In the data rows, 128 means zero.
Here are some rows, each followed by its group. Groups can overlap.
[136 151 174 116 151  81 164  93 138  50 142 130  52  34 136 121 147 146
 136 132 149 140 133 133 156 144  64 109 159 134 148 118  23 125 114 102
 110 147 159 123  90  39 140  79 118 165  31 119] C
[147  92 114  95 117 123 137 156 139  88 141 127 113 152 143  90 115 133
 129 131 140 143 137  93 141 140 111 128 164 135 144  54 142  79 121 115
 132 134 156 138 112 114 145  86 134  97  82  83] Q
[135 125 129  80 104 146 131 148 168 159 144  99 159 124  68 124   0 140
 140 141 109 152 129 129 139 129 133 134 157 100 131  99 133 113  81 135
 169 149 123 131 145 143 124 146 144 158 124  82] Q
[ 92 157 112 159 121 147 106 156 151 152 125 171 169 180 104 158 145 159
 102 103 175  39 139 153   0 127 131 153 130 162 137 167 144 159 151 132
 147 121 147 109 159 152 142 148 176  91 171 149] R
[114 120 115 141 111 133  87  59 136 143 112 105 100 144  72  38 141 114
 130 105  14 119 149  46 144  73 110  77  85 114 103 129 147 124 120 148
  65 145  73 108  98 135 113 112 125 126 138 117] E
[136  91  99 116 153 172 134 153 166 145 129 121 154 154 116  83  83 146
 153 148 136 139 170  93 121 140 149 128 135 129 161 106 146  88 129 112
 162 165 153 138 126 144 146 161 134  98 115  82] Q
[ 71 154 113 144 130 140 111 128  74  59  62  97 138 110 101 117 166 114
  62  75 118  85  98 129 107 123  65 142 122 111 139 128 101 131 141 110
 149  72 115 102 123 115 115 108  60 123 121 142] J
[144 144 147 142 155 110 128 105  99 120 129 160 112 138 142 160 137 148
 132 122 141 122 122 145 150 126  77 162 161 160 104 149 135 138 147 132
  79 110 130 131 115 136 140 132 141 166 125 143] W
[140  85 148  71 102 135 173 131 134 149 130 110 142 143 103 130  69  98
 159 158 112 149 131 144 158 110 150  99 131 100 144  85 144 109  50 131
 150 147 132 138 110 119  68 142 115 154 103  81] Q
[139 121 143  83 113 142 161 152 123 117 154 104 141  68 101 155  77 144
 159 136 139 147 170 162 159 134 140 124 142  99 141  93  63 120 113 104
 134 131 153 143 143 134 145 154 127 147  89  92] Q
[146 115 131 151 146 121 138 110 112 147 141  69 114 133 108  86 114 120
 132 143  82 156 123  99 130 115 138 101 132  59 132 118 148 128 133 100
  53 112  98 130  42 125  69 123 103 130 152 125] E
[149 119  68 118 116 142 103 131 157 172 125 119 138 130 138  91 109 101
 124 133  76 108 137  85 102 145 167  94 134 129 158 139 138  90 145 114
 146 171 128 181  84 172  75 137 126  59 143 114] E
[169 124 166 123 143 129 157 160 157 136 167 124 100 140 180 142 143  99
 146 179 140 178 101 167 149 176 135 170 152 138 176 148 141  82 119 109
 165 150 143  93 141 130 133 112  30 151 146 120] J
[165 147 159 130 148 116 147 110 142 125 161 119  73  73 139 160 142 115
 156 159 137 113 170 159 141 107 129 151 158 117 117 122  77 123 134 102
 124 161 163 154 117 107 128 136  98 145 115 102] C
[112 145 152 110 109 150 150 153 108  84 111 101 149 113 136 123 134 111
 105 108  70 124 101 134 139 135 103 130 134  98 137 148 111  89 137  76
 145 103 114 118 113 117 102 123  66 125 146 151] J
[141 154 139 128 138 155 157 152 101 120 134   0 161 145 157 152 132 111
 142 134 143 179 147 165 158 158 143 166 147   0 157 113 131 154 142  40
 148 113 161 170 113 146 144 157 110 116 151 142] J
[151 133  86 130 111 165 136 139  98 107 148 149 169 126 122 161 144 150
 157 138 130 162 131 145 139 100  62 162  56 160 103 149 146 146 138 166
 161 119 108 102 163 141 174 152 164 136 166 146] W
[103 117 165 158 173  68 106 136 122 117 125 109  72 100 132  41 152  66
 158 101 101 145  99  47 150 147 144  58 159 107 131 120 100 137  87 118
  76 146 122 151   0 115 116 134 130 131 127 131] E
[103 125 145  44  78 151  98 124 136 143 105 124 131 136 116 133 111  99
 165 120 124 151 110 127 155  16 104 136 103 135  90  86 141  99  91 142
 139 112  96 111 157 116 145 150 101 131  88 111] Q
[140 111 130 155 174 121 102 140 133 128 139 111 110 143 146  50 118  98
 147 145 107 150  73  50 135 138 158 109 153 107 172 129 142 123  41  69
 110 163 138 142  39 139 108 139 146  91 133 126] E
[150  91  47 118 148  97 133 151 132 148 130  95 142 105 136  93 143 142
 107 146 110 116 133  77  78 133 146 148 113  93 148 111 104  84 119  90
  99 143 134 136 121 170 105 152 141   9 128  71] R
[174 151 116 110  75  69 140 124 134 114 164 132 100  79 126 188 163 100
 142 158 176 154 163 182 110 145 138 147 101 116 143 149  71 145 160 120
  96 150 140 142 143 122 136  44 118 149 137 163] C
[145  93 115  99 120 152 129  86  95 133 131 136 139 112 145 114  83  69
 125 144 100 150 150 114 148  67  68 101 123 131 140  78 102  36  90 137
 142 144  90  67 124 111 108 145 102 129  24  72] Q
[172 160 145 131 153  63 173 125 138 114 166 157  78  72  97 126 106 134
 141 171 170 102 151 133 152  98 147 128 164 149 111 118  68 133 124 139
  65 130 151 158  93  73 158  98 143 146 124 105] C
[164 197 139 140 177  25 169  99 155 155 168 139 110  73 129 126 156 136
 143 158 107 114 125 125 140 133 135 101 152 149 105 166  70 157 143 168
   0 171 126 166  99 107 126  82 139 117 135 156] C
[122 136 111 120  83 136  68 127 136 132 106 132 164 148  77 167 138 131
  74 113 148  98 103 159  42 103 137 165 107 133 127 142 140 161 154 111
 148  89  98 134 147 128 138 118 135 121 169 144] R
[111 128 132 157 135 140 106  47  95 126 108 170 139 171 137 174 138 127
 122 120 137 155 124 175 131  66  79 146 120 168 111 147 172 124 141 171
 119  75 104 137 148 159 125 147 128 146 121 146] W
[ 89 171 125 153 119 167  81 128 131 134  64 163 168 158  71 143 132 136
 112  68 145 149  68 152 107  75 139 151  64 147 125 151 159 180 165 159
 174  78  20  64 169 150 161 170 138 149 174 138] N
[113 126 148  34  74 142  99 121 127 149  98 135 133 143 106 110 120 111
 160 101 138 143 103 112 181  30 119 132 104 133 105  90 136  97  94 151
 162 106 106 108 151 109 131 141 106 121  68 112] Q
[121 152 112  74  27 144 106  68 105 118 122 160 138 158 144 121 143 146
 147 104 109 122 135 122 145 113  89 138 101 160  34 140 159 121 158 180
 153 137 106 121 152 179 123 151 140 152 145 138] W
[108 110 109 141 115 111 106 119 128 131 110 132 111 145 144 139 107 114
 130 120  28 154 149 112 136 141 125  67 160 142 166  94 131 114 121 135
 139 155 122 109 128 131  82 125  67 167 102 118] E
[139  81 122 103 100 139 131 151 138 153 142 128 129 137  69  91  87 101
 167 134 151 158 147  86 135 145 153 133 146 137 163  90 131  84  81 107
 161 139 132 105 113 145 128 146  99  96  78   0] Q
[166 147 165 173 169 121 168  98 181 134 173 156  38  96 163 165 174 181
 174 171 143 156 126 152 156 169 139 104 150 149 133 142 109 191 159 178
  87 143 155 157 125  46 137  73 108 165 111 161] C
[148 123 116 114  90 141 139 131 102 118 141  66 112 120 134 128 111 106
 112 133 115 115 101 150 106 135 147 134 101  63 104 128 102  89 134 107
 154 103 117 100 121  70 143 127  69  97 152 140] J
[107 158 101 159 140 148 119 125   0 114  99  81 138 148 139 155 166 129
 132 115 138 150 149 144 168 135  66 155  97 104 130 147 136 149 126 118
 159  65 127 131 148 160 166 174 142 147 133 142] W
[137 164 183 155 150  75 149 125 123 127 139 154  76 112 136 136 138 149
 128 139 140  87 159 104 109 140 100 125 163 155  85 147 111 147 139 175
  33 147 154 130  88 119 137 124 135 149 120 140] C
[105   0  91 136 162 148 140 157 125 117 129 126 134 138 106  96 116 137
 138  92 141 132 155  86 129 143 145 139 130 131 173  49 147  79  87 113
 166 157 131 107 127 111 141 142 143  85 123  97] Q
[118 146 119 147 172 104 109 134 166 142 124 134 133 157 166  85 108 107
 131 111  70 139 139  94 132 141 153 104 155 130 136 150 175 137 123 171
 130 146 159 164 113 146   0 124 143 113 135 150] E
[134 129 149 113 116 115 163 141 132  64 132  91 111 106 173 121 132 115
 141 140 135 147 103 133 160 152  67 134 149  95 110  82 105 120 148  96
 113 145 131 101 140 112 154  55 116 138 124 123] J
[131 144 137 176 155 114 103  43  97 128 133 157 104 136 165 132 168 113
 137 138 107 133 105 129 103 153  69 138 128 151 103 166 141 146 141 142
 138 133 151 171 115 145 115 117 151 142 135 166] W
[143 141 139 125  74 143 134 127 142 123 149 106 130 134 129 151 144 150
 129 135 129 115 131 154 128 140 118 156 151 112  63 113 150 119 162 109
 137 142 129  99 147 112 135 131 105 140 146 134] J
[137 107  86 158 145 140 138 179 148 148 143 120 166 128 178 150 143 135
 104 145 132 136 161 156 104 171 176 174 124 132 151 128 124 161 142 109
 151 185 150 158 148 139 109 150 146  90 144 151] R
[165 120  35 156 146 161 135 153 133 180 181 142 170 171 133 162  85 140
  61 166 158 123 130 163  73 149 129 135 105 152 153 125 164 123  81 145
 161 141 116 125 160 158 151 179 144  95 108 125] R
[131  97 150  44  88 181 155 160 132 121 144  64 147  99 104 119  41 138
 156 143 146 146 129 122 168 111 147 102 137  67 144  47 103  86  82 101
 141 136 127 138 139 146 116 146 142 155  73 118] Q
[124 117 107 150 115 116 111 114 128 149 116 124 140 153 127  80 121  33
 126 100 108 166 103  92 139 156 156 105 105 127 152 137 140 135 127 113
 115 136 131 113  90 140  68 118 105 128 128  87] E
[ 65 118 110 158 156 151 112 165 147 146  72 163 132 179 120 159 132 130
 126  74 142  82 111 160 102  70 145 170  79 161 155 155 156 130 142 134
 179  71  20   0 186 170 175 140  85 139 129 113] N
[132 123 176 157 149 114 144 116 102  45 139 133 126 116 162 176 131 141
 134 150 161  80 132 179 113 131  81 148 163 129 115 116 107 155 152 131
 112 148 144 142 158 115 165 130 130 180 117 139] W
[104 148  84 116 108 143  17 133 136 157 116 125 167 124 109 130 171 101
  76  97 109  21 107 123  77 117 132 128 101 124 140 161 125 152 146  97
 136  99  93 103 104 167 148 145 151 127 162 136] R
[133 118 109 160 124 145  70 123 139 130 129 102 154 141 106 121 131 113
  68 136 110  84 140 120  91 136 138 133 107 108 158 151 128 120 123  69
 138 114 129 131 117 178 141 153 125  99 155 122] R
[168  80 119 112 156 155 147 143 114 144 160 133 134 149 100  69  83 133
 136 165 132 175 105  81 134 101 100 130 152 115 166  92 132  81   0 113
 141 167 154 136  80 128 115 172 139 121  78  87] Q
[136 113  77 152 115 172 142 124 104 114 147 147 173 149 128 145 147 137
 145 146 133 146 126 147 135 128  78 153  64 161 113 135 151 163 145 162
 164 109  99  91 174 150 170 144 167 135 146 135] W
[132 146 156 121 148  93 131 150 189 155 148 164 113 136 128 124 165 135
 136 135 167 102 166 120 107 159 172 132 163 171 139 140 136 122 146 162
  80 135 165 129  90 136 159 130 145 144 124 108] C
[137 141 145 124 147 116 154 125 121  85 125  95 112  25 138 158 123 134
 124 138 134 157 172 160 128 166 113 131 160 110 107 120  35 155 135  85
 115  98 189 159 113  99 157 111 127 141  83 126] C
[176 128  34 160 170 174 146 157 136 167 164 163 169 165 131 155  91 136
  69 169 171 126 137 149  80 145 143 136  86 156 157 115 172 133  96 141
 164 140 135 142 139 159 142 173 149  97 127 112] R
[161 144 174 118 153 113 147 126 126 148 178 129 102  66 141 132 154 151
 139 169 173 146 162 163 154 113 173 150 164 127  71 147  79 148 144 166
 120 133 165 148 124  78 183  90 114 151 145 152] C
[164 151 110 149 106 148 136  88 134 138 176 157 144 169 174 157 145 118
 136 167 131 125 138 165  79 142 114  99 136 154  97 169 151 155 138 169
 138 139 158 125 148 157 105 154 105 126 139 165] W
[146 133 122 176 167 142 136 172 172 148 135 122 175 136 169 161 145 167
  71 138 170 115 171 149 146 159 169 181 162 127 193 150 132 159 147 108
 138 153 181 152 159 171 169 172 168  55 171 149] R
[ 76 142 123 135 138 141  71 131 143 150  77 165 140 152  73 162 137 139
  92  73 141 127  64 143 137  84 162 136 107 146 127 157 128 146 169 165
 148  77 100  62 144 108 131 137 132 153 161 152] N
[136  94  72 129 145 101 143 142 165 126 139 105 128 106 165 123 120 140
 107 125 171 118 116 132 152 176 148 150 132 100 149  82  97 138 118  83
 109 144 152 155 119 131 140 128 149  66 133 117] R
[128  29 107 122 146 143 162 193 142 155 136  91 150 141 132 121 124 129
 149 143 139 156 162 117 148 155 143 126 155  94 167  94 136 111 116 140
 167 119 156 130 139 109 141 155 133 127 122 118] Q
[100 166 149 156 165 150  28 127 152 157 105 179 138 133 101 124 178 103
 135 119 101 110  99 112 137  52 170 131 104 169 121 181 140 155 172 171
 138 112 101  98 139 133 135 144 150 167 169 178] N
[129  88 150 115 117 130 162 122 139  50 147 131  72 113 174 156 115 147
 121 146 141 149 131 147 132 136  72 121 125 125 131  47 102 123 108 110
 134 124 158 151 148 122 165  82 146 150 112 100] J
[120 120 110 106 155 110 107 131 129 158 109  98 108 137 136  38 118 108
 101 108 128 152 112  46 112 162 179  72 151 107 137 133 114 117 112 138
 112 134 117 168  84 145  23 133 152 128 149 127] E
[139 152 128 111 153  77 142 159 159 124 127 148  79  69 160 150 142 138
 161 138 131 158 139 169 151 116 140 143 133 152 117 148  73 167 132 165
  72 142 124 161 155  36 118  87 103 139 111 168] C
[147 152 117 148 147 138 146 129 129 155 144 123 177 132 127 152 146 141
  72 137 149  81 154 157  84 172 138 169 161 116 130 168 136 153 142 121
 135 144 153 143 150 169 143 152 167  82 181 175] R
[175 118 178 109 151 145 161 165 154 115 163 124  94 149 159 155 137 108
 166 160 143 174 110 154 161 172 144 170 157 129 170 145 143  88 124 103
 174 166 133 113 148 140 147 115  15 144 134 111] J
[139 143 140 177 146 159  75 124 138 126 131 168 169 160 144  93 150  79
 135 150  69 157  90  80 158 144 162 130 127 161 149 166 165 153 148 139
 137 138 119 151 116 156  21 144 141 145 156 147] E
[ 67 125 161 127 148 115 106 131 171 141  68 131 115 145 136  39 114  24
 165  70  77 160 112  37 164 140 132  24 135 155 164  91 139 123 121 106
 113 111 110 139  30 141  65 139 113 116 114 120] E
[140 134 115 146 108 154 123 114 115 111 140 132 143 152 137 152 142 116
 106 147 147  88 138 146 105 134  69 176 132 122  70 149 143 127 156 107
 106 137 123 131 148 148 145  94 109 110 159 135] W
[109 138  98  87 123 160  57 120 130 187 121 150 165 159  78 172 141 155
  64 125 145  80 100 171 100 115 149 161 141 151 133 153 167 134 161 137
 168  82 105 131 155 161 146 164 139 131 135 134] R
[171 116 182 146 153 113 164 122 169 101 175 137  27 119 142 152 133 148
 152 173 165 156 157 158 153 142 107 141 152 129 128  90 107 161 131 134
 114 151 172 157 118  78 171 123 119 155 145 146] C
[108 171 179 167 146 179 157 171  72 112 106  98 172 144 139 173 167 144
 135 115 175 154 161 174 160 141 131 179 124  98 155 175 140 149 166 103
 159  63 160 135 151 172 166 132 131 151 186 166] J
[145 144  62  89  44 116 110 126 107 113 146 102 126 110 109 145 143 139
 103 140 151 129 150 141  86 104 140 163  56 101 105 107 113 122 160 108
 136 118  85 100 150 105 167  89 104 123 146 140] J
[113 118 115 115  73 148 128 162  95  89 100  96 105 143 134 158 133 138
 118 108 149 113 140 151 108 149 126 150  91 100 102 100 135 126 143  76
 161 108 127 139 152 139 138 125 127 138 147 143] J
[110 141 150 146 139 141 142 151  74  99 112  61 138  67 143 145 134 110
 108 113 102 125 138 164 114 150 105 165 134  63 134 145  62 135 150  41
 146  73 172 130 135 116 123 115 107 100 113 148] J
[134 124  81 153 166 139 163 179 162 169 141 134 170 146 152 133 179 151
 132 144 142 145 170 127 113 172 161 160 122 122 147 139 143 123 143 122
 140 168 150 159 145 164 144 172 175   0 141 121] R
[120 143  86 143 105 143 112 128 110  89 103 141 168 122 115 163 137 152
  31 120 141  46 142 157  88 157 119 164 130 121 133 147 136 160 145 105
 147 109 125 103 148 135 108 150 114 108 154 133] R
[152 152 132 129 153  77 128 119 166 119 129 154  72 109 131 114 141 152
 142 134 145  80 136 124 117 149 146 132 130 157  98 154 100 122 140 142
  76 136 154 126  72 121 111  86 111 130 117 149] C
[147 147 140 117 140  87 137 130 173 130 140 149  82 118 139 123 149 143
 140 133 140  87 135 113 113 123 147 134 136 166 105 139 111 136 130 150
  74 143 149 128  94 110 105  93 114 131 103 154] C
[142 155  79 157 121 147 102  98 108 149 128 131 143 172 122  87 106  73
  98 148  68 119 138  86  96 101 148 116  68 143 150 145 175 115 135 125
 112 108  99 103 122 143 121 141 133 124 110 115] E
[  0 111 141 152 144 135  68 140  85 118   0 118 178 166 101 124 135  97
 128   0 110  90 115 123 105  62 162 111  64 129 133 146 155 160 157 129
 173  27  97  72 122 133 115 154 129 117 149 138] N
[107  88  76 128 151 137 172 123 133 129 116 104 130 109 101 121  41 135
 130 111 151 128 155 117 137 134 145 131 130 108 119  44 110 121 117 118
 138 122 146 107 154 140 131 164 133 130 118 110] Q
[ 79 163 120 122 116 177  68 108  99 135  79 132 165 171  26 140 120 129
 103  78 130 135  70 152  79  76 171 144  99 130 144 153 170 140 151 138
 136  30  67 103 176 118 164 146 153 157 151 114] N
[139  78  38 127 154 112 131 160 140 153 138 103 127 110 140  79 141 146
 108 143 114 110 136  80  77 132 142 132 106 108 135 125 119 109 128  81
 110 119 125 135 122 153 109 151 137   0 121  86] R
[134 125 120 119 116 142 123 160 145 150 146  99 135 146 140 130 144 142
  94 138 141  83 141 125 111 148 177 116 138 106 142 145 139 129 120  85
 147 124 146 130 124 119 145 151 123  54 148  98] R
[133 118 123 153 111 128 112  44  73 130 139 163 129 136 131 126 106 143
  93 135 115 118  99 131 137 145 119 129  95 163 109 120 139 132 141 145
 109 133 130 135 139 144 132 125 135 110 114 113] W
[109  84 147 112 146 133 156 133 134 123 106  90 142 141 129  78 113  73
 148 125  71 154 126  84 151 116  95  68 162 102 169  40 144  86  85 137
 138 138 124  96  87 145 107 148 120 124  77  82] Q
[115  85 104 155 154  86 100 148 123 122 123 160 105  73 106 145 106 181
 129 111 166 120  93 153 143 113 154 125  92 167 105 121  74 123 108 165
 112  79 134 151 159  30 141  85 119 139 122 143] C
[ 75 150  85 136 109 177  78 145 102 167  75 153 170 168 111 146 171 148
 126  78 139 146 110 154 136  66 144 157   0 168 147 167 173 176 158 172
 169  83  32  63 177 154 160 151 143 129 169 167] N
[130 137 129 121  86 143 123 132  93 130 144  73 106 114 143 149 116 102
 139 134  99 134 104 163 109 138 139 135  88  62 111 121 125  82 137 124
 139 104 138  99 126  77 145 118  63  93 146 128] J
Which 4 groups are nearest to each row below, nearest first, going by the distance to the centre of the group?
[141 145 142 114 144  68 125 147 173 132 142 158  79  68 160 149 128 128
 159 133 142 170 127 139 170 106 147 128 134 156 108 144  80 150 137 170
  73 138 134 160 146  27 110  77 116 146 113 165]: C J W E
[137 140 149 123 109 166 177 146 138 137 144  65 122 135 163 159 177  93
 129 125 112 160 112 161 130 166 158 165 136  59 133 124 142  93 151  21
 164 137 161 150 157 138 141 119 119 132 157 143]: J R W Q
[ 76 146 117 154 126 146 114 142  64  64  70 101 129 105 112 131 167 118
  80  75 112  77  99 127 103 111  64 130 130  98 128 116 106 131 145 107
 139  66 130 118 114 100 115 112  80 119 117 155]: J W R N
Which 5 groups are nearest to each row below, nearest first, going by the distance to the group's nearest row?
[140 135 147  33  82 102 150 154 137 120 135  98 125 104 114 131 122 143
 153 135 147 139 140 122 162 120 147 132 167 113 148  87 104  41 126 127
 130 146 159 139 148 107 133 124 139 117  29  30]: Q C J R E
[117 167 149 147 138 122 118 131 155 140 115 173 135 142 114 166 169 166
 130  94 141 151  99 151 164  80 179 137  96 178 136 161 151 189 164 161
 146 113 100 102 150 135 125 157 127 158 170 177]: N W R J C
[134 122 110 151 151 154 132 180 106 121 133  16 137 103 159 119 137  82
 137 151 137 147 123 121 134 158 139 135 155  11 171 148 115 120 112   0
 169  88 144 132 124 145 154 123  83  96 140 115]: J R Q E C
Which 5 groups are nearest to each row below, nearest first, going by the average distance to the group's rows?
[131 126 143 128 108 151 105 131 105 119 135 135 138 164 143  25 140  81
 125 132 119 150  66  33 129 149 150  81 143 132 116 146 170 131 110 141
 111 172 141 119  94 170  80 156 132 124 159 114]: E Q W R J
[112  86 119  81 120 138 161 153  93 146 116  68 128 114 134 121  81 119
 163 113 102 117 156 110 148 151 143  97 162  73 137 101 115  76  77  99
 135 108 124 115 117 148 131 149 103 126  65  85]: Q J E R W
[140  75  31 125 152 122 133 153 130 148 140  94 136 108 132  93 142 132
 114 151 106 121 134  86  67 139 141 139 104  92 124 115 112  76 125  82
  99 131 121 144 120 174 118 167 134   5 103  90]: R Q E J W
[ 22 152 117 132 134 132  21 126 122 155  33 158 129 141 104 127 160 106
 136  33 113 109 112 110 126  31 174 120  15 155 138 146 145 163 147 166
 126  75  72  76 138 137 141 146 133 141 146 168]: N W E R J
[142 155 102 120  73 118 145 121 138 117 141 133 141 131 150 182 167 133
 130 128 112  74 142 183 105  93 151 137 101 139 144 154 155 154 140 139
 140 140 120 104 180 141 144 104  66 148 152 139]: W J R C N
[122 155 140 160 137 158 166 107  20 115 132 141 157 163 105 159 146 134
 129 147 141 146 148 143 142  97  72 160 140 129 116 152 159 121 136 124
 146 113 107 130 143 160 132 162 148 144 125 148]: W J R Q N
[171 174 116 138 125 169 135 102 149 128 162 173 176 174 138 154 173 163
 119 162 145 155 134 162 108 167 105 163 145 162  18 137 168 161 171 169
 135 170 152 159 179 167 140 126 168 119 147 167]: W R C J Q
[117 148 104 156 154 114 120 149 127 155 106 151 135 111 129 166 151 169
 107 114 167 118 130 143  78 110 155 156 110 161 166 146 102 168 139 142
 102  69 101 125 133 156 147 154 147  95 179 153]: R W N C J
[113 157  74 149 131 147  95 127  95  97 103 143 155 135 128 143 145 141
  28 118 135  36 130 154  72 140 114 162 129 124 139 142 142 168 127 114
 145 121 118  94 137 154 109 147 109  97 148 150]: R W J N E
[ 29 163 122 139 144 142  15 124 141 155  36 159 135 135 112 126 173 107
 128  26 114 113  96 114 126  14 165 125  16 155 137 147 152 151 139 160
 134  71  68  69 150 145 135 148 132 149 143 150]: N W E R J
[146 112 168  74 119  98 162 144 137  92 139 122 115  77 119 125 111 107
 159 136 138 145 177 137 157 105 109 115 164 136 165  86  74  88  98 131
 139 174 129  98 122  72 149 113 107 131   0  96]: Q C J W E
Which 3 other groups have their centres nearest to the centre of group W, nearest first?
J R C
Group J spreads out most along one direction. Which 3 other groups' directions of most spread are closest to that one, closest first?
R N W
Group W spreads out most along one direction. Which 3 other groups' directions of most spread are closest to that one, closest first?
E N J
Group C spreads out most along one direction. Which 3 other groups' directions of most spread are closest to that one, closest first?
N R E
Which 5 groups are nearest to each row below, nearest first, going by the distance to the centre of the group?
[124  82 121  89 121 160 165 124 135 156 108  95 158 139 144 124  89 137
 128 112 147 121 142 120 136 127 142 133 159 117 129 106 144  50  79 136
 125 139 126  97 151 150 143 149 132 131 129  74]: Q J R W E
[146 162 126  40   0 143 140 102 128 146 129 123 155 151 137 167 117 147
 121 143 144 154 166 149 114 106 112 119 101 128  76 114 138  93 136 138
 166 136 133 130 167 144 172 118 104 149 119 119]: W J Q R C
[131 155 139 148 150 133 129  66  98 117 152 151 120 121 102 159 146 140
 152 154 105 130 135 155 141 116  77 131 143 149  71 146 146 154 114 164
 137  99  93 134 126 143  81 143 140 168 147 124]: W C J E R
[163  85  97 124 142 147 137 133 104 150 140  99 160 131 122  87  76  96
 159 139 103 185 164  85 144 138 108 107 151  98 181  91 141  92  89 111
 100 140 124 138  90 110 127 142 148  99 124  68]: Q E J R W
Group E spreads out most along one direction. Which 3 other groups' directions of most spread are closest to that one, closest first?
W R Q
Group N spreads out most along one direction. Which 3 other groups' directions of most spread are closest to that one, closest first?
J W C
Which 4 groups are nearest to each row below, nearest first, going by the distance to the group's nearest row?
[138  88 124  34  90 143 126 123 130 130 152 116 143 131 137  86 115 114
 164 138 120 116  98  90 146 101 110 102 161 132 128  93 148   0  75 108
 129 169 145 101 119 135 115 115 100  92  79  84]: Q E J R
[110 146  79  79 102 167  65 129 121 168  97 159 157 163  71 149 140 140
  63 110 137  93 102 147 108 108 153 154 124 159 135 158 160 131 165 151
 179  72  96 116 143 165 130 180 144 125 143 152]: R N W E
Which 3 other groups have their centres nearest to the centre of group Q, nearest first?
J E R
Which 4 groups are nearest to each row below, nearest first, going by the average distance to the group's rows?
[136 150 144 120 147  82 131  60 135 114 130  99  99 112 104  95 134 114
 143 144  89 159  99  71 158  95 158  65 137  94 139 152 105 139 145 153
  25 140 103 126  82 118 104  82 144 150 110 145]: E C W Q
[143 128 151 144 137  92 147 130 167 118 141 147  66  33 129 150 144 143
 162 137 159 151 135 150 160 138 147 136 148 145 107 151  26 157 146 144
 112 108 163 179 124  37 141  44 105 136 117 136]: C J W Q
[148  89 130  76 107 136 163 161 128 125 136 120 129 133 157 122  75  97
 123 155 112 160 150 132 128 138 142 113 163 124 174  48 128  42  61 137
 183 153 161 119 118 118 129 157 135 124 127 123]: Q J E R
Which 3 other groups have their centres nearest to the centre of group N, nearest first?
W R J
Which 3 other groups have their centres nearest to the centre of group J, nearest first?
W R Q
